Each row is where one point has got to under a steady rotation. How many steps took it there?
The counts run from 0 to 212.
[-12  23 -17   6 -10 -19  13   0  15 -26   5  -4  11   5  -2   2  13  -7
   4  -9 -39   3   3 -12   5  19   0  -8   9 -19   0   5   1 -10  28   7
 -20 -25  -5 -15   7  -2 -13   4  15 -23   2   0   1 -15 -29 -14  -3  -9
 -20 -26   7 -19   2  14  -5  -2 -15  12   9   5  -3  -2   0   7  -1 -14
   2  11 -10   9   1  -9  -5 -15]	167
[-14  12 -21  -2 -18 -31  10   5   8 -18  21  -3  -4  18  -1   6   6  -9
  16  -4 -30   8 -13   4  20  -5 -13  -4  -6  -8 -15  -7  -9  -4  20   5
 -28  -7 -11  -4   7  -9  12  26   4   1   8   4  10 -14  -9 -14  15 -14
  -4 -22   2   8   9   6   5 -11   8   5 -11   9  17  -5  -8  16   2   8
  -9  12 -24  13  -3 -23  18 -19]	31
[-19  18 -13 -14 -14 -19  15  -1  11 -17  15  -1   3  -3 -13  -9   3  -2
   0  -6 -19   4  -1  -2  19   0  -9   0  -2  -5 -17  21  -2  -4   6  12
  -6 -12 -10 -15  21   2  22  11 -13   0   1   7  15 -24 -12 -22  -2 -11
   7 -13  -9   6 -18  -6  -4  -9   4  13  -1  17  17  -1  -6  21   9   2
   5  17 -13  12  -2 -30  33  -9]	184
[-15  25  -3  -6 -11  -3   8  -1  18 -21  19  -9 -11   0  -2 -16   2  14
   5 -15 -24 -15  15   3  19  -1   4 -18   0 -12   0   8 -13 -11  16  -9
 -11 -22  -9 -12  11  -1   3  16   7   4  -3  18  12 -12 -25 -12  -5  -9
  -3 -18  -5 -11 -10  14 -10  -7  -4  20  -1  15   9   1 -16  15  -9   0
   4   6 -33  16   6 -24   7 -23]	178
[-22  20 -12 -15 -28  -8   7   4  24 -11  17  -6  -4 -12  -7 -19  12   3
   2   0 -17  17  -5  -7   0  13  -2 -13 -12  16   8  14   7  10  26   4
 -18 -22 -14 -15   4 -14   5   7   9 -15  -5   9  11 -16 -30 -18   5  -4
   3 -17 -13 -10  -8   3 -17 -11  -8  13  16   7  16 -15 -26   1   1   9
   6  17  -7   7 -10  -7  13  -7]	17
[-14  18  -7   4 -16 -11  15  -1  19 -32   7 -18   6  -1  -2  -9   9   6
   1  -4 -26  -9  -2  -8   9  26  -6  -8   9 -18   6   4   2   0  20   9
   0 -28 -12  -9  16  -2  -2  12  16  -6   7   5   6 -10 -33 -18  -8   5
  -6 -19  -4  -9 -14   7 -12  -3 -22  22  12  10  -2  -4  -9  23  -2  -1
   9  15 -13   8   9  -2 -11 -13]	90
[-25  22 -13 -17 -23  -6   8   5  16 -22  22  -5 -13  -7  -6 -17   6  14
   2  -9 -22   3   9  -3   6   7   2 -16 -12   3  -5   7  -1   2  22  -1
 -21 -18  -9 -19   7 -17   5  13   9  -4  -6   9   5 -12 -25 -14   2  -8
  10 -13 -10  -7 -13  11 -19  -9  -9  19   6   7  15 -11 -28   3  -8  13
   7   8 -23  16  -2 -16  14 -17]	97
[ -3   5   6  -5  -6 -23  13  21  27 -15  24  -2   3  17  -9  -9   6 -15
  -3 -21 -15   3 -12 -17   8  12  -8  -5  13   2   7  14  -8  -9  12   8
 -23 -16 -16 -14  15   4  11   3  -5  -3  -7   4  22 -20 -17 -22  21 -20
   3 -27  -7   2   1   4   9 -14  -1  14  -1  -1  20  -6  -7  22  -2  -1
 -13  14  -7   9 -10 -20   3   7]	191
[-19  14   4  -2  -6 -11  27   9  19 -15  24  12   1   3   8 -14   9 -18
 -13 -17 -25  -7  10 -14   1   2   0   2  22  -4   7  23   3 -14  23   5
  -2 -14 -16  -7  20  12   1  10   0   2 -13 -11  10 -13 -27  -6  10 -19
   0 -15  -9 -17  10  16  -1   4  -7  19  21  -5  -3   4  -8  15   3   7
  -4  20  -8  12  -5 -13  10   2]	49
[-27  13  19   7 -13  -5  -4   3  15  -9  23  -9  14  13 -17  -9 -16  -1
  -8  -4 -18  -6  -2 -12   5  24  -7 -13  11  -1  -4  10  -5   3  14  -2
   5 -14  -6  -9   4  -3  -1  13  -3   1   8  15  27 -22 -34 -12   9 -19
  -3 -23 -17   3   7  19   5 -13 -12  23  13   2  16  -6  -2  -5  16   7
 -10  11 -22  -1   9 -27  -2  -3]	153
[-18  24  -6  -4 -22 -29  29  11   8  -9  24   7  -7   4  10  -6   8 -17
  -6   1 -29  -2 -15  -3  14   8 -14  -6  -8  11  -5   3  17   7  19   2
  -8  -4 -18  -4  16 -15   9  15   1   6 -12 -13  -4 -15 -32  -6  12  -8
  15 -10  -6   0  -1   8  -9  -5   1  15  20   0  13  -6  -3  20   8  18
   0  21 -17   5  13  11   9  -3]	56
[-17  13 -16   1  -4 -16  11   1  23 -37  15   5   4  13   0   5   7 -12
   8   1 -30  -6   3 -14   7  21   6  -8  16 -10   0   5  -2  -4  16   8
 -12 -21  -1 -16  11  -9 -14   9  10  -4   6   5   6 -12 -34 -11  -7  -1
  -3 -23  -2 -19  -5  15  -3   3 -12  24   2   8   5   4  -4  11  -5  -7
   2  13 -22  16   5 -10 -19 -13]	87
[-24  18 -15 -15 -27 -10  11   0  17 -16  12  -3  -4 -14 -13 -16  15  -3
   1  -1 -18  19  -5  -8   0  16  -2 -10  -8  13   1  19   8   8  23  11
 -14 -26  -8 -16   6 -13   7   5   7 -15   3   8   8 -20 -28 -19   5  -5
   7 -16 -12 -11 -18   0 -14  -8 -11  11  16   6  14 -12 -24   1   8  10
   6  20  -8   7  -2  -7  17  -9]	16
[-20   9 -18   2  -2 -13  11   5  27 -34  17   9   8  14   4   7   1 -14
   6   0 -35  -6  -1  -6   3  21   8  -9  18 -13   8   5   0  -2  14   3
 -17 -21  -4 -17  12 -10  -9   7  12  -4   2   6   7  -8 -34 -14  -5  -2
  -2 -20   0 -16   5  22  -2  -1 -10  18  -2   6   3   2  -7  16  -2  -3
   3  19 -17  16  -7  -9 -15 -11]	86
[-15  28  -1  -3 -30 -17  10   3   3  -8  24  -7  -1  -9 -12  -6   6  -8
  13 -10 -24   4   8  -4   8  -5  -9 -10  -8   3  -3   8  -2 -13  33   7
 -22 -28  -2 -12   7   5   0  17   9 -13   3  10   7 -30 -22  -9  11 -23
 -17 -26  -4  -9  -4   3   5 -17  -1   8  12   6   1  -1   5   7 -10 -11
  -8  13 -19   1  -6 -19  12 -12]	24
[-17  13   3  -4  -8 -10  10  12  21 -28  15 -15  10   5 -23 -15  12  -1
  -9  -8 -17  -4  -2 -19   2  34  -6  -8  13 -15  -3  11   2   3  12  15
  -2 -26  -7 -20  14  -1   2   3   0  -9   4   3  16 -10 -30 -22   1  -8
   6 -20  -9 -10 -16   2  -7  -6 -17  30  11   2   5  -3 -12  21   8   1
   3  16 -10   8   7  -9  -3  -3]	11
[-20   6 -16  -1 -13 -19  22 -10  19 -26   3   0   8   8   5 -12  10  -9
  -6 -11 -19  11  -4   0  13  -2   3  12  20 -18  -3  25 -10  -8  13  11
   0  -9 -19  -3  14   6  17  13   8   1  12  -5  17 -14 -15 -21  11 -11
  -3 -10  -9  -2   3  20  -5   4  -9   6   4  10   5  -8 -27   7  21  20
  -8  13  -3  10   2 -26  31 -12]	41
[-17  26   8   4 -15 -20  14   0  10   0   6 -14  16   2   5 -13   0  -8
  -4   5 -23  -6 -16  13  22  18 -20  -7  -2  -1  -4  12   9   9  10  -9
   4 -16 -16  -9   8 -12  14  11  -6  -1   5   8   7 -12 -30 -13  14 -13
   6 -16   0   4  -9  17  -2  -3  -2   6  10  13  18 -15  -1  17  24  10
 -10  16 -24   2  28  -5  22  -9]	145
[-12   8  -5  -5  -4 -14  16   8  35 -19  23   6  -3  19   9 -22  11  -3
 -12 -11 -26  -2   4 -19   5   6   3   0  18  -3   5  16  -1  -7  18   0
  -5   1 -22   5  15   5   5   8   1   5 -13  -2  20  -5 -26 -13  15  -8
   6 -14 -12 -16  18  15  -4  -1  -3  20  15  -5  12  -5 -28  11   8  19
  -1  14 -10  15  -2 -16  10  -6]	46
[-18  13  -4   3 -24 -15   9  -9  11 -12  16  12  -8   9  13  -1  10 -11
  13  -6 -28   5  -5 -13   7  -4  -4  -3  10  -9   9   2  -6  -7  31   6
 -21 -13 -12  -4   7  -4  -3  24  14  11  -3 -11  15 -10 -18  -6  14 -22
 -12 -23 -14 -15  20  20  -8  -6  -8  21  11  -4   9  -8  -4   0  -8  13
 -18  12 -20  15   0  -9  -2  -8]	203
[-19  22   2 -11 -23  -7   4  19  14  -5  32  -2  -4   0 -11 -10   7   2
   9 -10 -24   5   0  -6  -3   7  -7 -13 -10   2   7   3   8  -5  32   0
 -31 -24  -9 -15  10  -2   5  13   5 -11 -10  12  12 -14 -25  -8  14 -26
  -6 -24  -1 -11   7   5  -3 -16   0  21   8  -1   8  -8 -12  16 -10  -1
  -3  15 -18   7 -16 -14  10  -5]	21
[-19  22 -28  -6 -18  -7  10   6   8 -21  12  -9  -5   6   0  -4  16   4
   6  -1 -33   2  -5  15  12  10  -4  -8 -14 -15  -8   0   8   8  19   1
 -16 -16 -12  -7   8 -12  13  14  10 -11   3  10   4  -2 -26 -11   3  -3
  -2 -12  10 -14  -2   9 -10   2   0  20   9  12   0  -4 -28  23  13   6
   7  14 -25  13  12   0  18 -23]	173
[-10   5  -9   4  -7 -22  17  -5  12 -25   3 -10   9  18  -5  -9  15  -6
  -7 -16 -19   6  -6 -10  15   6 -11  13  19 -29 -12  11 -11  -9  14  17
   4  -8 -15  -1  14  12  17  15   5   1  15  -2  21 -14  -9 -22  14 -13
  -4 -18  -3   0   3  10   4   2  -6  13   5   8   2  -6 -18  17  22   9
 -10  11 -10   9  12 -29  23 -12]	39
[-24  19 -20   0 -13 -28  22  -8   2 -19  17   9  -1   6  10  -4   1  -8
  -4  -2 -39   4   1  -6  24  -8 -10   1  -2 -10 -26  -3   1  -4  21   1
  -3   3 -16  -6   6 -12  -4  20   5   0  -6 -24   0 -12 -20  -7   3 -13
  -2  -6  -4   2   9  14 -16  -4   3   8   5   9  15  -9  -6  -1  12  20
   6   4 -16  17   7 -22  22 -24]	212
[ -3   6  -1   2 -14 -21  14   4  20 -18  21   3   1  15   1   0   3 -24
  10 -17 -16   3  -5  -2  13  -1  -2  -5  12  -2   7  12 -16 -12  14   5
 -26 -22  -7  -9   9   3   9  14   5   3   8  10  17 -24 -15 -17  20 -21
  -8 -31  -2   0   3  22  18  -8  -3   1  -6   5  14  -4  -4  13   1  -3
 -26  13 -24   7  -4 -23   8  -9]	113
[-25  16 -22   0  -1 -17  14   3  19 -25  16   4  19  17  -6   5  -3 -14
  -3  10 -32  -5 -13   3  18  22  -5  -2   5 -13 -14   6   6   5   1   7
   4  -7  -8 -10  17 -12   7   8  -2   2  11   9   8 -12 -36 -19  -6   3
   7 -10   1   1  -2   7  -1  -1   4  15   0  17  11   1  -8  23  28   9
   8  18 -14  16   8 -17  11 -15]	3
[-20   9  -7   0 -28 -15  14   2   5  -8  20  10 -10  14   5   1  15 -21
   9  -6 -22  15 -13  -7   3   0  -6  -2   0  -3   6   2   3   3  30   9
 -24 -11 -13   1   5  -7   9  22  14   7   3  -8  16  -9 -18  -8  24 -20
  -4 -22  -5 -12  21  18   0  -4  -4  22  15  -3   9 -11 -20   7   5  16
 -21  19 -20  12   4  -3   7  -6]	201
[  6  11  -2   8 -16 -30   9 -12  21 -20   8  -8   3  16   2  -1   9 -17
   9 -11 -17   3 -10 -15  18   5  -8  -2  23  -6   6  12 -19 -11  20  10
 -12 -19 -10   3  10  10   7  15   6   6  15   9  20 -25 -15 -20  15 -12
 -12 -33  -9  -3  -1  10  13  -7  -9   8   5   7  14  -3   1   8   1  -4
 -23  13 -17   7   8 -23  -2  -9]	115
[-28  20  -4   1 -15 -18   5  -9   0  -5   4  -3   8   3  -3  -5  -2  -6
  -5  -1 -27  14 -12   5  19  12 -14 -11  -7  -3 -21   9   3   9  13  -1
  -4 -10  -5 -19  -5 -17   7  10  -2  -7   4  -4  11 -20 -17 -14  11 -26
  -4 -14  -8   6   2  20  -8  -7  -8   9   5  13  22 -20  -3  -8  23  14
 -13  10 -19   5  16 -20  33  -9]	68
[-29  10 -19   0  -2 -13  18   7  21 -31  17   6  13  13  -7   7  -8 -20
  -3   7 -26  -6 -11   8  14  17   2  -4   1 -11 -12  11   7   5  -2   3
   0 -12  -8 -16  15 -17   6   6   1   1   7   7   7 -14 -38 -19  -6   3
  10  -7   0   2  -4  15  -2   1   0  14  -6  15   9   2 -12  19  25   8
   5  18 -18  18   4 -18   8 -13]	4
[-39  13 -12   4 -14 -14  12  -6  18 -18  10   5  21   3  -7   7 -11  -9
  -5   0 -31  18 -11  -9  -2  19  -2  -2   6   2  -6  15   3   1  16  10
   0 -14  -5 -15   5  -7   0  10   9 -15  10   1  12 -29 -31 -22  -2 -10
 -13 -17 -10   6  13  14  -6 -14 -14   7  10  10  11  -8   0  -6  20   5
   2  17   3   0 -14 -23  12   0]	158
[-20  13 -14   7  -7 -10  18  20  13 -24  23   2   8  16 -10   6   6 -10
  -3 -14 -35   3   0  -8  -3  22   2 -10   4 -13  -2  -1   7  -4  21   6
 -23 -20   0 -13   4  -7 -11   5  16 -23   2   3   3 -15 -34 -10   7 -14
 -13 -21   8 -13  17  21   4  -2 -14  18   9  -5  -4   2  -9   5   6  -7
   0  11 -14   7  -4  -7  -6 -11]	165
[-12  21   4  13 -23 -17  19 -11   4 -13  15  -6   2   5   7 -11   3   3
  -1 -10 -31  -5  -4 -14  15  -2 -17   0   0 -23  -4  -8  -2 -10  34   8
   6 -11 -19   6  14  10   1  26  16   6  -3 -12  12 -15 -24 -10   7 -15
 -19 -22 -10  -6  15  11 -12 -10  -9  17  23   1   2  -4   1   9   0  13
  -2   5 -12   7   9 -11   5 -17]	207
[-34  12  -1   8 -12 -13   7  -2   9 -11  15  -3  25   8 -19   4  -6  -9
  -9   2 -27   9 -10 -16   0  25 -11  -3   9  -6 -13  14   3   1  12  15
   9 -14  -3 -15   9   0   4  11  -1 -10  13   5  19 -26 -32 -17   3 -18
  -9 -22 -13   4  12   5   1 -11 -15  20  15   3   9  -2   5   5  23   4
  -2  17  -7  -1  -1 -25  12   4]	156
[-21   6   2   3 -15  -9  17  -5  19 -25  26   4 -15  13   5 -13   5  -6
  -9 -19 -21  -1   6 -18   3   0   5  -6  11  -8  -2   5 -14  -2  24   8
  -2  -4 -16   6  10   2  -1  21  19  12  -1 -11  20 -14 -29  -7  11 -12
   0 -14 -16  -9  16  25  -7  -2 -12  21  21  -5   6  -3 -24  -5   3  21
  -8   5 -15  13   3 -17  -5 -17]	125
[-28  20  -3  10 -25 -16  28  -8  -7 -14  18  -2   4   3   2  -5   4  -5
  -5 -10 -32   2  -6  -5  15  -5 -17   5  -5 -24 -17  -6   6  -5  26  11
   8  -5 -17   2  13   7   6  24  12   1   3 -18   5 -15 -24  -7   9 -18
  -7 -11  -6   1  13  13  -9  -4  -3  14  19   2  -4  -2  -4  11  14  17
   2   8 -13   8  13 -14  20 -18]	209
[-30  21 -25 -19 -20 -14   7  -4  11 -25  11   0  -8  -6  -5  -5  16   9
   5   2 -28   9   0  -5   8  15  -2  -4  -5  -8 -10   7   5   6  20  10
 -16 -18  -5 -23  12 -17   7  13   3  -3   0   1   5  -5 -18 -16  -5  -5
   7 -12 -11 -12 -16   1 -24  -3 -13  25   2  11  10  -8 -23  14  -2   9
  11  18 -18  17   1 -11  16  -9]	95
[-13  24  -3  -9 -25 -16   3   7   4  -5  26  -2  -1  -2 -11  -4  12  -4
  14  -8 -27   5   6 -12   3   1 -11 -10  -3   1  -4   3   3 -11  33   8
 -27 -26   0 -12   7   4   0  17   2 -11  -1   7   9 -24 -17 -10  14 -25
 -14 -30  -6 -14  -2  -2   2 -13   0  18   7   2   4  -4   5  10 -15 -10
  -4  15 -20   7  -8 -19  13  -7]	23
[-21  23  -1  -5 -14  -8  16   7  12 -16  18 -15   5  -6 -14 -17  -3  13
  -4 -15 -19 -10   1   2  18   3 -11  -4  -3 -16  -7  13  -3 -11  12   5
   2 -20 -15 -13  23  11  23  13  -6   0   1  12  16 -18 -20 -20   2 -13
   2 -16  -5   4 -14  -1  -5 -10  -1  15   2  15   6   0  -9  32   6   3
   7  14 -15  10   0 -32  25 -13]	182
